Each named turn below is shown by a few rows before and after it. Which turns, in which order, take the first row of each later pair to the second? The first pair is answered.
R:
[ 0.93 -0.03 -0.10  0.90 -1.03  2.05 -0.33 -0.80  0.45  0.10 -0.34  0.27
  0.08  0.68  1.18] -> [ 0.05  0.79 -1.45  0.74 -0.26  0.84  0.99 -0.47 -0.10 -1.25 -0.65 -0.46
 -0.34  0.76  1.48]
[-2.54  2.27  2.23 -2.67  1.11  0.60 -0.69  0.58 -0.26  0.00  3.53 -1.68
 -1.20  0.60  1.17] -> [-0.35  1.75  2.51  0.12 -1.79  3.33 -3.89 -0.17  1.19  1.15  1.65  0.53
 -1.00  0.59  0.08]
[ 2.17 -0.36  0.40  2.21 -0.71  0.24 -1.73 -1.28 -0.48  0.29 -1.23  1.49
 -0.51  0.56  0.41] -> [ 0.79  0.72 -1.55  1.56  0.87 -1.85  0.79 -0.65 -1.43 -1.68 -1.60  0.40
 -1.02  0.66  0.72]
C:
[ 1.86 -1.49 -1.21 -0.92  0.32 -0.48  1.38 -0.40  0.41  1.64  0.99  0.58
  0.50 -0.63 -0.64] -> [ 1.92 -1.07 -0.32 -0.88 -0.08  0.44  0.23 -0.23  0.60  2.13  1.78  0.79
  0.21 -0.42 -0.35]
[ 0.10  2.19 -1.43  3.80 -0.59  0.45 -2.23 -0.22 -1.68 -1.17 -2.50 -0.84
 -2.04  0.69  0.69] -> [-2.24  2.05 -0.70  0.09  2.23 -1.86  0.96  0.62 -2.60 -1.55  0.02 -3.26
 -1.69  0.23  1.61]
[ 2.16 -0.28  0.56 -0.04 -0.04 -1.90 -1.66 -1.32 -0.56  0.36  2.91  1.43
 -1.27  0.76  0.49] -> [ 2.45 -0.73 -1.01  0.56  0.09 -2.84 -0.47 -1.50 -0.78 -0.57  1.53  1.56
 -1.05  0.71  0.19]
T:
[ 3.01 -1.01  2.81  1.88 -0.01  0.74 -2.85 -1.48 -1.42  1.74  2.06  1.94
  0.39  1.90  0.76] -> [ 2.95 -1.09  2.83  1.58  0.23  0.66 -2.79 -1.38 -1.35  1.63  2.28  1.87
  0.59  1.96  0.62]
[-2.27 -0.76  1.15 -2.40  1.25  1.17  2.49  2.61  2.61  0.94  1.16 -2.74
  2.54 -1.84 -2.25] -> [-2.52  0.25  1.10 -2.84  2.43 -0.16  3.24  2.76  1.04  0.28  2.37 -3.11
  1.67 -1.14 -1.13]
[-1.30  1.27  0.02 -1.07 -0.24  0.61  0.21  0.72 -0.35 -0.50  0.47 -0.38
 -0.25 -0.90  0.23] -> [-1.36  1.49 -0.10 -0.77 -0.42  0.90  0.08  0.83 -0.22 -0.58  0.30 -0.34
 -0.15 -0.92  0.11]
Now pairs of rows:
Between the rows of a pair lie 2 to 3 turns.
[ 1.09  1.06  2.27 -2.17  0.28 -1.23  0.59 -0.78 -2.93  0.40  2.79  0.08
 -1.55  0.16  1.36] -> [ 3.65 -0.11  0.56  1.30 -2.50  0.48 -1.13 -1.75 -1.56  0.52 -1.08  2.20
 -1.15  0.13 -0.13] => C then T
[ 1.78 -1.05 -1.80  2.09  0.07 -1.09 -0.56 -1.82  0.64 -1.08 -2.03  1.62
 -1.10  1.98  0.10] -> [-0.14  1.05  1.71  0.33  0.26  0.92 -2.86 -1.11  0.58  0.45  2.30  0.95
 -1.79  2.09  1.37] => R then C then T
[-0.67  0.73 -1.80  0.15  1.22  0.79 -0.10  1.76  0.77 -1.89  1.69 -0.90
 -0.49 -1.36  0.98] -> [ 0.22  0.02 -1.35  0.97 -0.15  2.38 -1.52  1.26  1.82 -0.96  0.90 -0.10
 -0.03 -1.83  0.20] => C then T
[-0.95  0.79  1.28 -1.85  2.49  0.28 -0.35 -0.07 -0.98 -0.91  1.88 -3.58
  0.59  1.49  2.05] -> [ 2.29 -1.06  0.55  1.77 -0.77  2.67 -3.04 -1.27  0.84  0.24 -1.87 -0.90
  1.30  1.27  0.10] => C then T
[-1.08  0.14  1.45 -1.04  1.41 -1.52 -0.52  0.32 -0.82  0.95  2.40 -0.65
 -0.57 -0.50  1.69] -> [-1.47  1.26 -1.25  0.30  1.49 -2.40  0.62  0.59 -1.05 -1.08  0.41 -0.80
 -1.25 -0.28  1.32] => R then R then R
[-2.14  0.74 -3.77  0.77  0.03 -1.13  2.46 -0.18 -1.15  0.06 -1.30  0.44
 -0.79 -0.10 -2.53] -> [-2.05 -0.34 -3.67  0.59 -0.59 -0.51  2.22 -0.44 -0.33  0.67 -1.90  0.54
 -0.03 -0.55 -3.11] => T then T
[-0.58 -0.42  1.10 -0.02 -0.73  0.45 -0.60  0.43  2.09  0.28  0.31  0.78
  1.09 -0.23  0.35] -> [ 0.55 -0.59  0.40  1.25 -0.87 -0.21 -0.59  0.13  1.15 -0.15 -0.56  1.50
  0.93  0.17  0.36] => T then T then C
[ 1.19 -0.59 -1.37  3.61 -1.38  1.94 -3.40 -1.59  0.12  1.85  0.36  3.16
  0.57  0.04  0.07] -> [-1.28 -0.01 -4.29  0.79  2.67 -3.01  2.52 -0.93 -1.83 -1.32  0.54  0.41
  0.23  0.08  0.87] => C then T
[-0.87 -1.32  0.91 -2.13  0.52  0.94  0.48 -0.35  1.75  0.54  0.06 -1.05
  1.76 -1.54 -1.47] -> [ 0.99 -2.51 -0.56 -0.52  0.39 -0.06  0.84 -0.92  1.00  0.10 -1.86 -0.13
  1.92 -1.18 -1.87] => T then R then C
[ 1.46 -0.91 -0.93  0.99 -0.52 -0.40  0.07 -0.50  0.23 -0.50 -1.47  0.59
  0.60  0.00 -0.42] -> [ 0.94 -1.57  0.79 -1.12  0.47 -1.11  0.52 -0.09 -0.38  0.42  0.67 -0.35
  0.79 -0.07  0.32] => R then R
[-2.37  2.44 -0.53 -0.09 -1.00  3.03 -0.99  0.13  2.18 -0.22  0.67 -0.80
  0.28 -0.76 -0.91] -> [-1.11  1.96 -2.44  1.53 -1.43  2.15 -0.54 -0.26  1.97 -1.22 -1.57 -0.18
  0.23 -0.50 -1.39] => R then R then C
[-1.33  4.49 -1.69  0.24 -0.50  0.27  0.02  1.64 -0.86 -1.08  0.78  0.78
 -2.66  2.68  1.01] -> [-1.14  3.48  0.02  0.20 -2.50  3.19 -1.95  1.43  1.56  0.94  0.48  1.32
 -1.42  1.60 -0.22] => R then T then T
[ 0.89 -0.71  0.36 -0.11  1.82 -1.46  1.26 -0.22 -1.29  0.18  0.97  0.77
 -0.04  0.83  0.97] -> [ 1.08 -0.15 -0.99  1.02  1.43 -1.41  1.50 -0.29 -0.90 -0.70 -0.40  1.17
 -0.24  1.07  0.69] => R then R then R
[-1.73  1.82  0.04  0.04  1.14 -0.74 -1.66  0.89 -1.40 -1.60  0.66  0.03
 -1.42 -1.05 -0.44] -> [-1.52  1.40  0.26 -0.45  1.48 -0.98 -1.34  0.86 -1.57 -1.32  1.06 -0.15
 -1.10 -0.84 -0.19] => C then R
[-2.58  0.56 -0.99 -1.55  1.94 -1.58  1.91  0.68 -1.63 -2.52  1.27 -1.34
 -0.93  0.19  0.42] -> [-0.45  0.53  1.39  0.92 -1.94  3.29 -3.37 -0.05  0.64  0.29  0.70  1.07
 -0.47 -0.22 -0.58] => C then T
[ 0.95  0.12 -0.85  0.88  0.67 -1.84  0.94 -0.26 -0.56 -1.35 -0.52 -0.79
 -0.90  0.23 -0.01] -> [ 1.03  1.18  1.22  1.12 -0.73  0.51 -1.76 -0.15  0.18  0.20  0.91 -0.11
 -1.08  0.27 -0.04] => C then R
[-0.23 -4.23  1.43 -3.05  0.88 -0.87  2.23 -0.39  1.01  2.05  0.27 -1.23
  2.28 -1.63 -1.45] -> [ 0.89 -4.21 -0.15 -0.30 -1.33  0.84  0.68 -0.93  2.40  1.76 -2.70  0.27
  2.31 -1.85 -2.58] => R then C then R
[-1.92  2.35 -1.98  0.94  0.16  1.78 -0.48  0.61  1.34 -1.68 -1.25 -0.42
 -0.23 -0.32 -0.39] -> [-2.09  2.76 -1.08  0.55  0.11  2.28 -1.16  0.70  1.55 -1.29 -0.38 -0.60
 -0.40 -0.19 -0.23] => C then C
